rotation ticks, each row followed by its count of ticks
The counts run from 0 to 418.
[127 165 113 119 142 112 123 106 126  88 125 160 160  98 143 127 145 153
 127 141  55 129 100 134  96  68 105 166  94  94  91 145 120  80 164 132
 152 111 112 106 135 122 126 107 151 145 121 166  99 163 113 129 151 127
 148 112  79  82 157  99 144 146  68 101 126 132 132 131 144 114 125 150] : 23
[137 132 110 162 127 119 153 167 106  79 145  86 137 126 133 145 136 134
 131  79 153 158 149 142 114 160  94 138 134 138 167 154 100  90 131 124
 124  77 124 172  87 111 184 147 139 125 138 143 158 135  99  87 157 100
 149 112 162 120 149 105 136 177 152 110 119 117 162 134  86 108 144 160] : 377
[ 97 114 130  73 140 151 112 134 140 154 101 197  79 136 115 138 140 134
 136 180 126 163 113 123 106 112 130 117 137 148 133 145 113 142 119 163
 166 140 118  27 121 150 118 164  98 129 111 102 141 148 152 130  98 183
 154 147 146 119 142 149 153 120 144 132 130 163 120 116 152 140 147 142] : 86
[125 128 127 131 109 145 138  95 139 147 173 106 157 123 126 134 173 149
 152 135 106 106 166 112  95 117 133  99 111  94 147  88 144 140 133 114
 163 149 120 152 170  97 102  44  91 134 122 133  94 113 191 143 109 123
 124 115 102 142  59 122 141 152 119 142 131  74 145 173 148 155 158 121] : 50
[140 136 160 117 124 137 138 136 134 157 114 168 116 137 123 155 123 164
 141 125 163 172 155 159  78 164 152 107  98 114 168 136 129 136 118 156
 149 135 162 128  89 126 128 153 100 100  97 123 174 113 137 120 108 137
 180 128 126 145  88 160 200 137 133 112 163  88 170 136 105 158 131 168] : 78
[127 120 159 102 146 137  73  96 134 137 109 172 112 151 118 107 132 147
 124 150 113 116 139 122 133 159 185 127 125 117 128  75 165 165 174 142
 134 172 149 102 157 160  78 128 150 140 142  94 120 128 147 155  63 138
 163 164 127 121  79 178 108 117 117 161 127  77 144 116 161 181 122 122] : 326
[ 76  97 151 122 125 128 100 194 145 151  86 200 128 162 140 127 113 126
 141 174 101 126 157  89 133 129 177 120 124 138 166 176 155 168 138 140
 132 117 141 103 148 186 131 140 106 117 101 122 106 123 111 142  95 150
 148 172 158 106 103 147 138 116 131 148 126 129  70 129 162 137 154 151] : 89
[134 142 136 110 151 142 141 119 132  85 142 100 122 104 115 131 172 116
 191 139 124 164 132 150 114 120 129 100 129 111 140 126 131  94 107 144
 186  93 114 105 178  99 124  90  90 161 126 120 134 119 111  79 187 137
 147 139 116 106 101 118 163 136 100 146 104 117 181 117 126 122 193 105] : 392
[167 119 115 150 155 100 117 130 171 124 133 103 107 145 148 110 142 106
  90 122 160 125 161 138 180 150 134 127  94 127  96 116 195 180  95 145
  85 180 143 131 113 138 165 167 130 140 111  88 136 108 131 120  90 116
 141 110 135 122 135 155 106  91 179 106 128 143  87 121 122 140 102 159] : 312
[153 166 140 172 122 118 127 103 108 128 176  97 172  91 124 141  99  87
 105 111 167 130 146 175 111 122 144 104 120  97 147 113 153 124 107 136
 103 154 142 204 100  82 156 107 126 130  96 120 141 110 148  93 133 120
 179 105 142 146  82 100 175 148 143 131 174 120 164 140 107 138 116 110] : 290
[112 100 162 113 135 113 117 153 166 106 121 156  78 159 125 144 192 160
  86 158 140 170 142 118  72 116 112 112 156 100 113 135 127 137  77 128
 144 129 141  80 103 133 183 169 129 118 103 132 128 169 179 168 123 148
 121 103 138 127 197 145 131 125 160  94 102 130 129 125 143 132 128 152] : 211
[ 96  97 157 137 118 138 148 143 127 127 155 129 150 168 118 151 121 162
 161  88 109 106 111  69 110 108  86 108 137  97 146 139  88  99 102  74
  74 100 134 157 109 137  81  89  86 124 105 146 131 106 126 122 163 127
  99 110 165 114 159 116 101 124 139 147 110 169 116  92 127  95 158 147] : 121
[ 87  96 176 116 120 152 118 197 156 147  94 145 133 175 136 122 115 123
 116 165 156 104 130 101 117 129 144 105 176 180 156 137 158 152 116 154
 142 135 122  98 125 137 114 168 153 109 113 129 107 153 159 181 100 160
  86 164 143 139 153 149 130 136 130 126  98 163  99 143 154 127  91 126] : 214
[155 170 120 139 160  91 151 126 145  80 142 112 121 115 148  76 168 122
 111 153 104 109 144 150 151 112 140 169 126 123  86 147 159 134 134 125
 133 133 102 131 161  94 164  97 163 157 138 142 100 143 131 104 137 140
 105 116 107  80 160  60  73 100 114 119 146 148  61 134 142 135 150 131] : 29
[108  99 116 126 114 105 104 130 150 115 103 174 103 178 140 147 126 137
 104 128 104 120 128  62 118 138 129 144 135 130 113 167 110 152 145 124
 130 122 124 106  96 183 127 174 167 117 145 141 109 137 132 180  68 121
 110 112 148 114 190 148  79 101 133 114 123 158  60 140 151 131 119 159] : 341
[129 126 143 136 149 138 130 150 117 130 131 109 142  86 129 103 141 141
 164 147 107 137 124 131 147 124 153 126 120 124 158 123 122 118 149 122
 151  84 129 142 188 117 129  75 101 125 114 141 112 144  72 117 187  96
 136 185 109 117  56 125 162 153 103 163 121  90 175 126 103 103 125 117] : 390
[118 144 105 136 130 104 131  79 111 167 158 161 103  89 114 140 139 139
 123 115 140 122 144 206 125  91 124 138  63  98 121 136 126 146 150 120
 123 147 134 131 116 110 137 106  96 141 141 107 131 103 122  78 170 165
 188  84 102 136  95  94 173  91 124 117 193 110 143 111 143 131 136 118] : 417
[156  75  99 131 132 134 134 132 130 199 146 132  74 113 141 136 189 139
 134 141 178 123 180 155 140 156 136 117 120 127 142 122 133 171 126 118
 141 153 127 120 112 124 132 150  92  96 138  86 143  91 124 109 106 123
 144 139 125 147  60 135 143 111 181 129 168  71 130 115 107 138 150 148] : 75
[103 137 114 103 120 159 132 141 112 149 105 123 118  67 127 137 142  74
 184 141 150 115 117 128 124  98 108 131 159 140 135 138 105 111 137 159
 193  96  94  99 147 133 109 126 114 109 188 115 108 142  86  90 185 113
 126 148  91 145  92 132 152 151 107 123 135 127 162 156 108  74 148  87] : 387
[155  70  98 119 170 130  89 159 109 131 129 128 161 114 129 103 157  87
 130 112 108  85 108 119 198 116  87 153 147 132 136 123 139  96 164 122
  97 128  74 124 135 153  95 145 126 157 158 107 124  96  64 114 157 144
 117 141 123  74 138 124 102 121 123 147 134 162 117 103 130  86 151 149] : 4
[150 106 108 132 117 131 150  93 135 144 186  86 131 115 131 126 203 167
 139 133 105 117 159 131 116 116 118 126  94  99 124  97 137 137 108  90
 165 152 132 130 161  81 128  64  79 132 111 138  95 130 183 126 127 129
 115 108 103 128  65 118 140 143 140 112 128  74 153 135 134 130 146 144] : 51
[116 117 133  99  98 167 125 123 101 197  91 181 112 144 124 161  73 129
 121 106 146 110 104 124 128 127 122 120 156 170 146 144  77 105 133 126
 113 111 148 128  65 151  72 193 125  94 151 124 166  93 106 122 120 161
 124 149 146 166 151 143 124  95 132 139 162 155 130 124 123 110 130 102] : 103
[132 168 110 158 100 105 118  95 130 124 144 120 147 110 153 140 125 113
  82 148 102 123 115 126 122 145 144 137 147 108 109 100 125 142 161 136
 153 146 109 153 134 112 168  94 177 126 144 125 108 156 127 199  82  74
 125 113 135 166 114 127  71 177  95 146 163 101 149 176 126 173  72  83] : 42
[138 143 103 110 151 100 139  89 142  96 173 120 140 145 126  91 162 152
 151 133  64 100 115 120 155  99 127 140 120 118 101 110 135 113 140 106
 146 135  93  97 190  95 120  59 134 173 132 126  99 150 118 153 128 141
  99 118 115  70 152  95  67 129 100 140 122 157 107 108 166 151 134 134] : 27
[145 120  73 125 102 104 150  89 138 110 149  84 150 104 119 115 128  55
  92 149 100 147 121 147 167  73 105 147 157 139  92 118 141 120  92 131
 134 133  93 141 155 108 178  90 105 189 116 138 116 132 152 147 140 136
 118 107 143 124 154  98  89 135 152 134  84 148 137 130 120 113 140  71] : 281
[130 136  97 129 122 115 119  96 107 101 125 112 160 146 157 124 159 139
 158  68 128 114 128 117 146 143  80 135 118 102  86 110 154 104 160 119
  94 122 134 169 140 153  89 124 129 150 198 111 133  62  88 101 162 106
 145  91 118 114 140 135  89 129 102 110  99 114 166  97 145 111 159 109] : 10
[114  26 116 120 129 138 104 186 155 175 132 160 122 156 109 137 175 127
 107 158 119  96 141  91 137 116 102 129 168 138 176 137 145 150 130 101
 130 117  92  83 124 143 124 163 103 118 133 128 100 145 136 172 100 153
 104 141 158 106 132 152 111 144 163 129 101 151 107 127 145 112 125 158] : 216
[142 163 108 138 118 131 176 101 138 144 180  92 171 146 130 103 113 127
 164  90 125  68 128 156 148 124 133 140  93 168 117 140 146  98 152 121
 130 144 104 151 122  77  85  82 157 126 131 141 120 117 125 119 104 148
  86 106 103 121 138  83 119 108  99 140 162 195  65 161 135 136 109 160] : 32
[129 111 140 103 175 121 140 179  98  87 102 150  94 117 156  82 173 159
 147 150  96 151 122 105 141 146 138 154 168 127 108 148 113 137 123 126
 141 105 108  74 190 148 147 124 145 129 142 112 118 133  93 110 160 121
  92 188 114  68 147 113  97 116 132 125 104  97  89  82 140  97 161 134] : 241
[117 191 160 148 142 105 169  95  82  69 134 115 129 103 127 111 111 155
 131 126 110 168 116 156  98 128 149 133 156 106 113 141 115 109 137 126
 129 101 146 156 160 112 155  74 130 153 117 133 140 120 125  90 169 114
 151 129 127 122 124  67 129 136  92 135 124  82 143 115 122 146 159  79] : 266
[109  91  98 156 109 122 123 149  90 105 142 131 147 108 125 133 121  83
  90 123 117  92  86  83 155 106 101 165 185 125 124 144  95 124 160 110
  89 116  90 146 123 160 147 122 154 130 154 117 101 147  89 146 143  95
 109 126 167 116 163 115  57 169 142 142 121 158 119 102 119  81 110  95] : 129
[142 130 108 156 123  92 111 113 184 143 139 159 107 127 124 148 125 103
  82 139 145 124 165 165 126 111 134 124  79 119 135 178 129 130 126 127
 132 124 125 131  66 127 170 162 141 131 111 134 123 142 141 148  81 141
 159  75 141 152 162 127 129  99 155 128 192 188  82 165 126 149 115 168] : 188
[ 97 114 141 108  99 146 129 154 122 101 103 116 133 129 145 139 161 151
 151 132  96 142 118  47  88 104  98 139 148 126 116 146  78 109 108 118
 177  86 132  99 141 153 124 129 123 103 160 170  85 176 146 147 150 109
  82 120 106 134 168 125 135 154 120 100  82 122 147 133 145  92 153 115] : 364
[ 78 134 163 154 141 117 163 173  78 104 124 157 117 133 115 104  94 176
 132  97 142  89  91 125  87 120 140 139 122 116 139 174  86 127 151  95
  76 116 137 124 103 125 108 130 142  98 106 145 117 150 128  77 161 142
 119 149 125  89 156  75 166 113 145 130 126 146  84  90 131  90 145 155] : 118
[139  99 166 144 137 124 107 137 120 176 139 141  87 122 116 100 158 174
  66 149 140  87 158 165 115 154 178 106 128 124 166 105 138 170 166  90
 126 147 162 140 137 116 137 134 159 109 133 111 118 149 154 129  97 143
 137 152 128 174  61 134 139  97 161 147 160  56 116 140 141 164 110 126] : 201
[132 105  68 173 124 106 145  96 115 162 187  90 127  79 122 126 138  74
 111 111 159  82 142 143 179 101 111 139 122 108 128 119 145 149 146 102
 102 159  92 159 130 116 136  82 108 148 144  87 107 105 132  92 117 132
 149  98 148 146  78 102 117 141 167 153 157 126 134 131 128 111 110  94] : 287
[170 113 132 127 106 118  81 111 154 123  98 136 122 129 135 124 113 106
  38 160 102 177 156 163 121 130 141 123 140 134 137 115 152 133 149 132
 155 111 151 164 119 131 185 149 176 150 134 161 139 150 183 169  94 150
 156 117 154 162 122 128 133 122 125 131 129  80 161 166 168 161 123 115] : 195
[138  91 120 152 139 125 126 167  74 128 128 119 169  91 120 106 100  83
  80 128 114 106  93 110 169 122 124 165 190 130 148 135 104 102 166 120
  88 120  88 150 139 141 153 119 165 123 138 125 115 149  77 127 138 110
  93 161 155 105 140 102  86 156 151 167 136 134 118 113 108  85 108  99] : 130
[114  97  96 127 115 110 141 165 128 118  94 165 115 159 127 118 103 166
 126 100 118 166 155 139 134 149 119 153  84 160 143 170 127 153 159 120
 117  90 157 124 126 158 146 183 115 127 109 134 143 101 136  86 117 176
 167 134 162  93 149 120 155 118 160 110  93 105 104  90 160 122 159 187] : 94
[ 95 187 134 109 129 129 196  71  90 109 158 114 113 116 136 120 120 168
 179 104 140 126  78 148 117 104 142 117 108 138  92 119  95 105 124 125
 140 130 137 107 158  77  97  80 123 146 112 124 137 137 131  77 166 156
 108 138 106 144 147  75 121 126 113 139 127 138 133 100 136 151 122  88] : 268
[166 131 101 108 122 140 137  91  83 157 119 134 114  71 144 145 127  78
 137 135 108 137  94 131 163 117 107 147 182 139 120 122  97  90 128 133
 127 102  81 113 128 139 118 119 143 139 173 137 145 105  49 129 151 107
  97 144 138 136 148  98  70 112 126 165 155 138 122 120  90 111 158  64] : 257
[141 153 135 134 152 126 124  92 124 172 131 148 117 109 119 124 132  93
 130 140 142 116 141 214 158 129 156  98 130 126 144 105 164 134 129 111
 123 146 124 167 140 101 117  87 113 168 155 101 128  74 110 108 159 154
 161 111 127 146  70 100 132  76 113 172 180 126 139 131 145 152 153  60] : 415
[162  85 145 134 141 154 111 231 128 120  91 146 166 161 119 121 115 116
  92 130 114 135 175 133 116 161 116 116 175 147 190 160 144 119 135 128
 129  99 138 155 107 135 155 168 128 107 119 156 117 111 151 119 105 182
 130 139 172  94 140 114 161 156 143 119 116 131 120 143 153 125 146 177] : 219
[148 149  99 115 124 142 125 109 106 133 110 100 173 147 147 124 119 119
 167  62 122 102 119 142 166 140  96 130 118 151 111 104 148  96 153 121
  96 116 139 178 136 136  66 139 136 141 186 126 142  61  90  90 164 125
 125  96  85 122 130 117 110 130  85 119 100 117 160 121 153 100 151 119] : 9
